(in the rows, 128 means zero)
Each path is a new rotation, seen through one point. The rows after it are directions, each followed by how far the rotation turns it, in degrees a step (0 if it stays put).
Each turn is a multiple of 5 degrees from 10 to 175, or 0.
Each row of a path follows its step; steps can be skipped.

step 3: [131 127 121 117 127 127 131 127 134 134 133 133 123 122 139 122 118 130
 116 138 127 129 120 135 119 128 143 126 142 135 120 128 128 112 130 140
 123 126 142 130 115 118 128 128 144 128 132 123 112 121 127 142 138 127
 126 129 125 132 120 128 116 126 120 110 126 131 130 136 116 127 127 117
 125 136 130 140 113 116 128 119 136 117 123 133 144]
step 4: [132 131 105 142 140 131 127 143 123 129 140 112 134 133 134 126 138 131
 142 140 135 138 117 130 136 132 144 132 125 117 118 135 116 129 138 133
 132 132 125 126 116 128 128 127 135 144 131 138 135 125 132 124 129 129
 131 126 117 138 119 131 122 135 133 135 128 134 119 134 126 114 128 128
 122 136 118 136 121 119 124 132 131 118 138 126 140]
step 8: [144 151 122 128 131 130 103 136 127 123 135 108 139 120 137 122 126 132
 132 124 111 135 123 135 119 132 129 132 137 131 135 113 132 132 135 133
 133 139 129 140 130 134 132 131 137 127 130 125 129 135 119 129 130 122
 130 137 117 142 126 126 123 127 128 126 122 130 134 130 118 120 121 122
 126 118 119 139 111 125 123 131 133 123 129 137 117]
step 14: [142 117 115 127 116 132 125 135 145 142 127 114 126 142 136 130 138 133
 124 131 134 131 120 129 132 125 129 139 141 121 129 124 128 117 132 137
 122 128 126 124 119 113 132 120 125 135 130 127 122 138 119 140 124 125
 143 125 132 120 131 126 117 130 122 123 118 109 141 129 116 124 124 131
 142 115 126 122 124 119 122 116 130 126 134 128 140]
step 20: [133 131 113 121 137 145 116 133 122 124 128 122 116 136 136 118 133 132
 128 134 132 135 129 136 128 119 140 137 138 139 130 141 123 137 125 136
 125 138 125 137 105 124 121 124 134 134 126 124 127 116 121 125 134 127
 120 134 129 130 121 136 123 131 132 135 124 130 124 136 108 121 116 132
 116 136 134 129 146 124 139 132 124 115 119 123 135]
step 25: [137 145 124 140 132 134 116 130 139 133 143 126 133 135 141 141 133 121
 119 125 131 132 129 130 118 133 128 133 136 112 129 130 138 120 118 125
 115 136 131 136 118 118 122 124 137 126 132 131 128 137 124 134 136 120
 133 134 131 138 125 139 124 125 133 130 133 112 154 123 120 111 133 134
 124 130 130 121 130 138 121 141 117 129 124 125 127]
step 31: [137 139 110 132 122 136 126 143 126 135 125 121 130 138 128 129 126 124
 148 133 130 123 123 137 136 126 127 132 144 133 140 121 133 130 122 138
 143 127 123 136 128 132 137 128 122 144 123 121 122 127 128 125 108 120
 129 138 142 126 118 132 109 129 141 133 128 125 135 128 118 121 125 130
 119 120 138 132 136 114 132 136 138 127 136 129 121]
[126 128 129 128 125 128 131 126 129 127 129 129 127 126 127 129 129 129
 127 126 127 126 125 127 129 127 128 129 128 127 126 128 133 128 131 128
 125 128 131 126 126 129 128 127 129 129 132 126 129 124 128 126 127 126
 126 130 128 129 125 126 128 128 131 127 126 129 131 131 129 130 128 127
 127 130 129 129 129 131 126 128 127 126 124 128 129] => 110
[126 128 127 126 127 126 129 127 132 126 127 127 125 125 129 130 130 127
 127 127 127 128 128 127 128 131 129 128 133 126 129 127 126 127 123 127
 123 129 126 129 127 125 127 127 128 127 128 129 128 128 128 128 126 130
 129 128 129 126 127 124 126 127 128 129 129 129 126 128 127 128 130 131
 129 128 127 129 128 129 129 131 125 128 129 131 128] => 95

step 7: [124 128 137 131 131 148 139 129 120 132 122 129 125 133 129 114 128 133
 120 145 144 114 142 133 130 117 128 120 122 123 122 133 130 127 134 129
 119 148 137 129 132 118 116 140 126 123 149 118 129 127 137 133 139 137
 127 134 140 122 133 133 112 138 144 132 132 122 125 122 124 130 127 132
 133 113 125 122 134 125 136 131 122 134 128 129 125]
step 8: [128 128 138 118 128 125 134 130 120 130 102 130 136 134 121 123 123 122
 133 139 121 119 123 125 146 122 121 142 131 109 125 141 128 129 123 139
 130 138 132 130 121 124 123 124 130 119 117 125 128 126 141 145 132 131
 135 125 119 121 123 148 110 123 141 124 123 124 122 127 128 122 125 123
 125 128 104 125 130 125 128 124 121 129 128 130 127]
step 10: [142 127 126 142 125 133 125 131 120 144 111 127 132 137 121 129 139 123
 137 146 131 127 127 129 114 138 122 130 131 113 132 135 123 134 122 132
 133 136 132 109 133 127 127 118 138 112 136 136 136 131 138 141 142 130
 141 138 124 127 124 135 119 138 132 135 143 129 129 142 129 131 130 131
 133 129 130 137 129 120 137 125 132 134 126 116 125]
step 12: [129 128 126 125 127 143 139 140 124 125 132 129 141 132 123 124 140 110
 127 140 143 121 117 131 136 120 128 129 122 122 132 111 124 134 139 133
 132 144 123 129 123 125 126 139 134 117 150 139 123 134 130 138 152 123
 140 128 127 132 140 131 123 121 135 131 129 134 133 132 125 124 123 132
 131 116 124 138 137 125 133 139 125 128 123 132 128]
step 13: [136 129 139 131 138 120 127 134 129 126 100 136 137 130 115 127 135 110
 139 145 128 130 132 136 137 127 128 139 129 138 120 129 131 120 132 140
 128 134 123 137 135 111 113 131 135 124 136 129 125 127 139 133 130 129
 131 124 122 142 123 132 127 129 126 148 129 128 128 123 122 109 120 133
 124 129 114 127 135 129 133 123 130 124 126 121 125]
step 21: [123 136 131 121 120 127 128 141 121 127 116 144 135 114 129 137 129 121
 133 133 123 127 136 129 133 129 136 134 137 120 120 133 130 142 133 155
 110 135 122 133 131 117 129 122 141 126 135 113 131 126 138 130 132 115
 135 138 129 143 133 130 122 122 131 146 122 127 124 119 139 115 126 118
 124 140 131 134 128 130 128 131 139 127 134 125 124]
step 22: [129 126 138 110 127 131 132 138 119 133 115 125 141 131 131 116 136 126
 127 128 147 128 129 126 121 131 133 121 137 115 126 129 106 129 124 144
 114 144 131 123 129 128 129 136 122 124 143 133 120 131 129 123 124 129
 119 140 136 122 141 136 126 126 135 141 140 131 136 124 130 114 127 135
 118 122 137 120 132 123 132 142 126 131 133 121 121]
[126 128 126 127 130 127 128 126 129 130 126 130 129 126 127 128 129 129
 127 131 129 127 128 129 127 128 128 129 126 128 128 124 123 128 131 128
 126 127 132 128 127 126 132 128 128 131 131 126 129 128 128 125 129 127
 128 124 128 129 128 129 125 127 126 128 129 129 131 127 128 126 127 126
 131 130 128 124 127 128 126 127 128 125 126 128 128] => 45
[128 130 128 126 127 130 131 130 129 129 129 130 129 129 127 131 130 129
 131 128 127 128 124 127 129 130 125 128 129 129 128 128 124 128 127 128
 126 128 130 126 128 132 129 132 128 126 129 132 130 127 125 131 127 127
 127 130 124 124 127 128 127 127 128 126 128 132 129 129 129 130 125 128
 127 128 127 126 128 129 129 128 127 130 128 126 128] => 175
[125 132 128 127 127 131 125 131 129 130 125 126 126 130 126 128 130 129
 127 127 126 129 130 127 127 132 128 127 130 130 127 129 130 128 128 128
 129 127 125 127 129 125 132 131 127 129 127 129 128 127 129 128 126 127
 126 127 128 128 129 128 130 126 130 132 128 127 129 132 128 126 125 127
 131 128 128 131 127 130 128 129 127 125 128 125 126] => 90

step 2: [129 141 124 123 133 128 138 126 134 117 118 116 136 120 118 115 125 128
 127 129 128 132 121 138 123 137 131 136 115 123 138 126 148 127 128 119
 136 122 116 109 129 143 130 130 134 125 133 122 127 122 117 120 126 122
 123 117 138 133 112 129 132 136 135 131 114 126 129 117 126 130 130 137
 145 126 127 115 136 125 123 129 120 123 125 124 128]
step 3: [136 125 120 131 128 127 129 122 122 128 120 129 130 130 123 132 121 123
 133 120 128 141 123 125 116 126 132 127 116 123 130 126 141 134 129 118
 130 147 127 127 126 124 123 121 122 133 132 117 125 148 126 138 145 128
 135 131 127 137 127 137 121 131 114 126 120 129 120 137 142 136 130 124
 134 110 135 135 127 125 122 115 108 118 132 135 139]
step 4: [135 132 108 119 125 120 120 127 119 135 126 140 117 133 137 141 116 126
 126 128 129 134 116 126 131 132 115 124 136 135 126 121 132 118 131 132
 152 143 136 122 119 132 130 135 123 136 125 136 132 125 127 124 139 121
 136 130 121 128 138 120 117 125 119 141 138 122 132 121 129 130 134 128
 120 124 115 136 134 120 128 132 134 128 123 129 131]
step 18: [119 120 134 133 125 127 137 129 139 118 135 130 137 126 125 140 117 134
 124 124 132 124 120 125 129 133 126 132 116 122 127 137 128 129 132 125
 128 117 122 128 139 125 136 135 133 121 134 147 134 133 137 124 156 120
 139 135 124 122 138 123 134 134 133 130 126 140 128 115 127 143 124 140
 135 135 129 119 129 122 132 138 119 116 128 132 120]
step 20: [143 131 135 130 123 132 143 117 119 128 119 129 116 115 127 121 126 137
 123 120 128 137 133 131 125 128 118 141 131 118 128 136 145 119 120 120
 132 136 134 115 116 129 117 136 115 137 127 116 128 127 120 130 128 130
 129 136 125 129 122 132 127 140 120 132 133 130 119 127 132 142 127 115
 137 119 129 139 117 125 128 113 122 138 120 130 125]
step 26: [117 119 133 126 142 131 135 132 117 124 130 121 133 147 116 138 120 124
 126 117 129 115 131 124 119 135 127 124 129 116 120 131 129 140 121 125
 139 129 122 134 120 126 119 122 123 124 118 131 121 130 136 126 139 127
 137 140 134 129 129 116 137 125 110 122 124 124 124 121 136 133 118 141
 131 130 124 119 126 125 129 125 128 110 132 131 145]
step 31: [137 129 124 129 128 136 129 128 135 127 133 124 131 137 123 132 128 119
 121 121 119 115 133 120 135 136 130 121 115 129 130 133 140 133 127 129
 131 124 127 109 139 136 122 129 135 126 116 129 123 122 142 126 136 137
 149 122 131 124 118 138 143 128 137 132 143 125 137 130 124 125 128 122
 130 146 120 121 126 125 128 139 118 133 131 146 123]
[125 127 126 126 130 131 126 127 127 126 126 129 129 132 129 126 128 127
 128 126 129 127 130 130 124 124 128 127 128 127 124 131 128 129 126 128
 129 126 128 131 126 127 129 129 129 127 128 128 128 127 128 129 126 130
 125 129 127 129 126 129 131 128 128 127 129 133 127 128 129 126 128 128
 126 127 128 128 128 130 124 130 133 129 128 127 128] => 25
[130 126 128 131 131 126 126 130 128 126 128 126 130 129 126 128 129 128
 127 129 127 125 129 129 125 127 126 127 127 129 131 127 127 128 131 127
 130 124 129 127 129 129 128 130 131 129 128 129 126 130 127 128 129 127
 129 126 126 126 130 129 132 130 129 127 128 129 128 130 127 130 128 125
 132 130 126 125 128 131 130 127 128 129 129 124 130] => 85
[125 130 127 128 130 127 127 130 132 127 129 126 128 132 128 126 128 129
 127 129 131 129 126 128 130 127 126 127 130 130 129 130 129 131 129 128
 124 128 128 128 129 128 130 127 129 129 128 124 131 125 126 126 131 126
 129 130 127 128 127 128 125 129 123 127 128 127 129 126 126 127 128 130
 129 130 128 127 128 128 125 125 128 130 129 125 129] => 155
[126 128 131 130 128 130 127 129 129 128 130 129 127 127 130 128 127 126
 127 128 126 130 124 128 127 126 128 129 125 130 126 127 128 127 128 125
 126 128 130 129 132 130 126 127 126 126 131 129 131 131 129 132 131 127
 126 130 126 127 127 131 125 128 128 127 129 131 128 129 127 127 127 128
 132 127 128 130 130 130 130 130 129 126 131 128 130] => 120

step 0: [130 127 132 135 130 110 138 136 117 140 137 138 118 131 127 117 117 131
 128 117 141 132 124 118 113 129 129 145 125 122 131 122 117 128 124 131
 137 135 141 138 139 115 114 124 124 122 129 140 118 130 110 149 121 109
 142 134 123 134 133 126 136 135 123 121 116 135 125 126 132 115 124 126
 133 123 126 126 131 132 124 124 125 133 146 126 144]
step 4: [127 138 128 123 121 131 120 125 137 119 138 124 117 123 129 131 127 126
 139 122 129 122 131 121 120 140 139 136 129 139 130 122 131 115 127 128
 140 150 118 119 144 119 136 147 117 122 147 109 139 141 120 134 132 120
 134 133 132 122 132 107 135 134 130 131 121 127 114 123 124 119 118 135
 118 128 122 141 129 136 125 129 126 124 114 125 136]
step 11: [126 133 125 143 129 132 125 142 125 135 137 134 120 132 130 129 120 123
 139 116 123 118 119 137 123 139 124 131 125 126 125 112 140 124 132 135
 134 118 120 131 141 131 131 134 134 137 123 141 118 124 120 136 128 138
 116 143 118 122 149 105 124 119 126 129 141 148 121 126 125 119 119 129
 127 125 124 124 115 124 123 130 145 111 126 118 137]
step 20: [125 128 119 121 128 136 125 131 120 123 141 118 122 137 130 128 127 115
 114 114 132 125 147 127 126 138 115 139 121 140 114 128 139 113 125 121
 127 127 123 117 153 115 122 139 134 131 126 131 134 144 118 135 136 132
 137 107 121 122 116 128 130 139 130 125 120 140 136 119 122 131 126 127
 126 129 122 134 116 125 122 126 124 127 112 133 122]
step 22: [133 143 126 116 136 144 124 123 123 126 135 129 117 127 135 132 126 135
 117 121 123 125 122 121 125 132 129 129 122 123 122 110 120 104 131 132
 134 126 120 140 138 135 133 130 108 124 127 119 131 123 124 138 132 122
 129 143 117 111 121 117 143 133 137 112 137 121 133 133 125 119 131 120
 129 140 130 140 143 133 125 114 143 132 121 127 137]
step 29: [129 130 121 136 130 127 117 131 110 131 143 138 109 135 127 132 134 127
 137 138 129 127 110 122 116 140 131 130 135 142 125 125 120 113 126 114
 128 133 129 129 125 134 103 138 122 126 144 120 125 121 126 145 128 125
 135 132 119 125 149 116 128 137 134 124 125 141 124 134 129 118 111 130
 119 118 121 121 120 135 126 130 131 122 130 124 127]
step 31: [138 126 131 123 133 126 146 139 122 127 129 138 134 136 129 122 116 134
 119 109 134 129 135 128 123 149 125 133 119 128 120 136 114 110 129 122
 119 142 120 129 121 124 112 135 124 147 123 127 127 134 127 140 112 118
 135 124 121 136 129 130 115 123 117 137 137 136 134 125 139 123 133 124
 127 132 121 120 136 126 124 126 132 150 132 133 143]
[125 128 128 125 127 127 129 128 127 126 129 127 122 128 123 130 129 128
 127 131 128 126 129 127 130 129 129 127 127 128 125 128 127 127 128 129
 130 134 126 129 125 128 130 128 129 130 130 127 127 129 125 127 130 129
 130 126 129 128 125 129 127 128 125 128 128 130 128 125 127 128 130 128
 127 130 126 128 131 127 125 127 127 129 129 128 127] => 25
[128 129 125 129 129 129 129 130 125 128 127 127 130 131 127 128 131 125
 127 130 131 130 128 125 129 128 129 125 130 130 127 129 127 130 127 126
 127 127 129 126 128 130 127 130 127 128 130 129 127 126 130 128 133 128
 127 131 128 126 128 134 130 129 128 131 130 127 128 127 126 128 127 128
 127 128 128 125 130 128 129 126 132 125 128 130 127] => 95

step 4: [134 126 120 126 132 141 132 135 136 139 125 131 123 145 125 114 136 121
 133 127 130 133 118 146 116 112 137 116 129 119 133 120 130 123 130 136
 120 135 135 117 125 117 130 131 130 132 118 125 136 124 144 128 134 124
 117 120 128 131 133 122 132 136 123 136 139 121 121 126 138 139 135 143
 146 146 145 124 139 128 137 138 122 118 132 129 123]
step 6: [139 131 122 126 147 126 117 112 129 139 122 132 117 116 130 138 136 132
 124 146 143 132 133 121 140 131 129 137 137 124 118 133 130 121 131 129
 126 118 126 134 137 133 136 116 131 125 119 113 128 109 125 118 123 140
 131 137 130 140 122 133 129 123 127 119 121 126 123 115 129 135 120 130
 129 122 138 135 109 118 145 132 124 130 127 141 144]
step 13: [120 128 125 141 129 132 137 107 136 131 129 128 127 117 124 151 128 122
 147 138 140 120 131 128 119 129 123 132 117 122 120 133 125 139 112 113
 121 133 147 126 133 125 112 121 128 123 140 102 131 121 135 121 119 124
 120 127 128 132 125 139 136 135 124 135 131 113 127 135 141 124 122 125
 131 128 135 124 126 129 120 126 126 124 122 129 133]
step 18: [130 119 126 118 151 126 147 118 123 140 123 123 131 130 127 129 116 126
 114 119 124 115 130 125 115 125 120 124 119 131 128 135 116 144 130 119
 126 112 131 131 126 108 147 121 124 132 127 125 124 135 122 129 126 116
 125 133 108 115 126 140 123 123 133 126 121 128 127 121 122 125 136 134
 134 136 109 130 123 131 127 125 121 122 113 133 129]
step 22: [161 132 125 138 123 137 124 142 121 130 126 121 125 127 124 131 131 126
 133 131 132 127 138 128 115 124 130 120 129 130 133 124 131 148 132 125
 127 116 123 128 123 131 132 137 133 125 122 111 125 126 117 133 124 130
 122 140 122 134 133 123 145 125 132 138 127 147 118 119 125 111 137 110
 135 126 128 127 123 112 131 135 132 140 120 124 142]
step 26: [121 126 122 150 113 113 137 122 123 142 124 125 130 129 128 127 137 121
 124 130 120 116 129 129 136 134 129 121 119 128 109 132 122 131 130 145
 125 113 126 122 118 121 131 113 120 132 121 111 118 135 110 123 134 125
 126 124 115 128 119 132 129 115 121 132 119 137 137 133 134 129 142 132
 125 119 134 132 138 130 124 133 131 139 137 106 123]
step 27: [122 118 141 127 131 127 114 128 132 128 126 121 128 137 139 139 122 129
 127 124 111 134 144 112 115 126 133 125 125 120 131 123 134 126 135 133
 122 113 125 116 118 132 121 126 131 121 123 128 130 124 134 118 143 117
 133 108 125 136 135 124 144 149 120 137 115 133 133 138 120 128 134 120
 119 125 107 134 124 124 137 126 127 120 143 126 122]
[132 128 128 128 129 129 126 135 128 122 130 128 129 128 130 128 130 125
 125 129 127 130 126 130 128 127 128 129 127 128 127 128 127 131 129 130
 129 127 127 126 126 130 128 129 127 127 126 128 129 126 127 131 129 128
 126 125 127 129 129 132 128 129 128 129 126 127 130 129 128 128 124 128
 127 126 130 128 128 128 128 128 129 125 129 128 127] => 145
[129 126 127 127 127 130 128 130 128 129 128 128 127 128 126 129 129 129
 127 127 132 128 129 125 129 129 130 129 128 130 129 128 130 128 126 127
 125 130 128 127 124 130 129 129 129 129 129 123 128 129 130 132 128 127
 129 129 130 127 126 128 132 130 130 128 129 129 128 126 131 131 125 131
 133 123 126 129 128 128 128 127 128 128 131 129 127] => 45
[128 130 129 129 130 129 128 129 129 130 125 129 129 124 127 129 128 128
 128 129 125 128 130 132 127 126 132 128 129 129 130 124 128 126 130 128
 130 130 129 127 126 131 129 130 131 125 129 129 130 127 126 128 131 125
 128 128 128 132 130 127 126 129 127 128 128 132 126 128 127 129 127 129
 128 125 128 127 127 125 132 130 125 128 128 127 128] => 140
[127 129 131 126 129 126 129 128 128 130 126 130 128 130 125 123 131 128
 127 126 128 131 129 131 127 125 128 128 126 128 128 128 128 129 124 130
 127 127 126 129 128 128 129 129 126 131 127 125 129 129 127 130 127 126
 129 130 127 128 132 128 130 128 131 131 128 130 131 126 129 124 128 129
 126 129 129 126 131 128 129 128 126 131 128 127 129] => 100
[129 129 127 128 129 128 126 127 129 131 130 125 130 128 130 128 126 128
 126 128 126 129 130 126 126 129 130 127 131 125 127 130 132 128 128 127
 133 127 128 124 128 128 129 129 124 127 127 130 129 131 130 129 126 128
 128 128 130 128 132 129 128 127 127 127 125 129 127 126 128 126 128 129
 129 127 128 130 128 133 128 129 128 129 132 128 128] => 90
[130 127 130 124 126 126 130 127 126 125 126 130 125 128 126 127 124 126
 127 126 126 128 129 129 124 129 130 128 131 128 128 128 130 128 129 130
 129 128 131 130 126 126 129 129 129 128 127 128 128 127 126 131 124 128
 126 128 127 126 129 125 128 126 129 128 128 125 127 126 126 132 127 126
 127 126 128 129 124 127 126 128 127 127 129 128 128] => 110
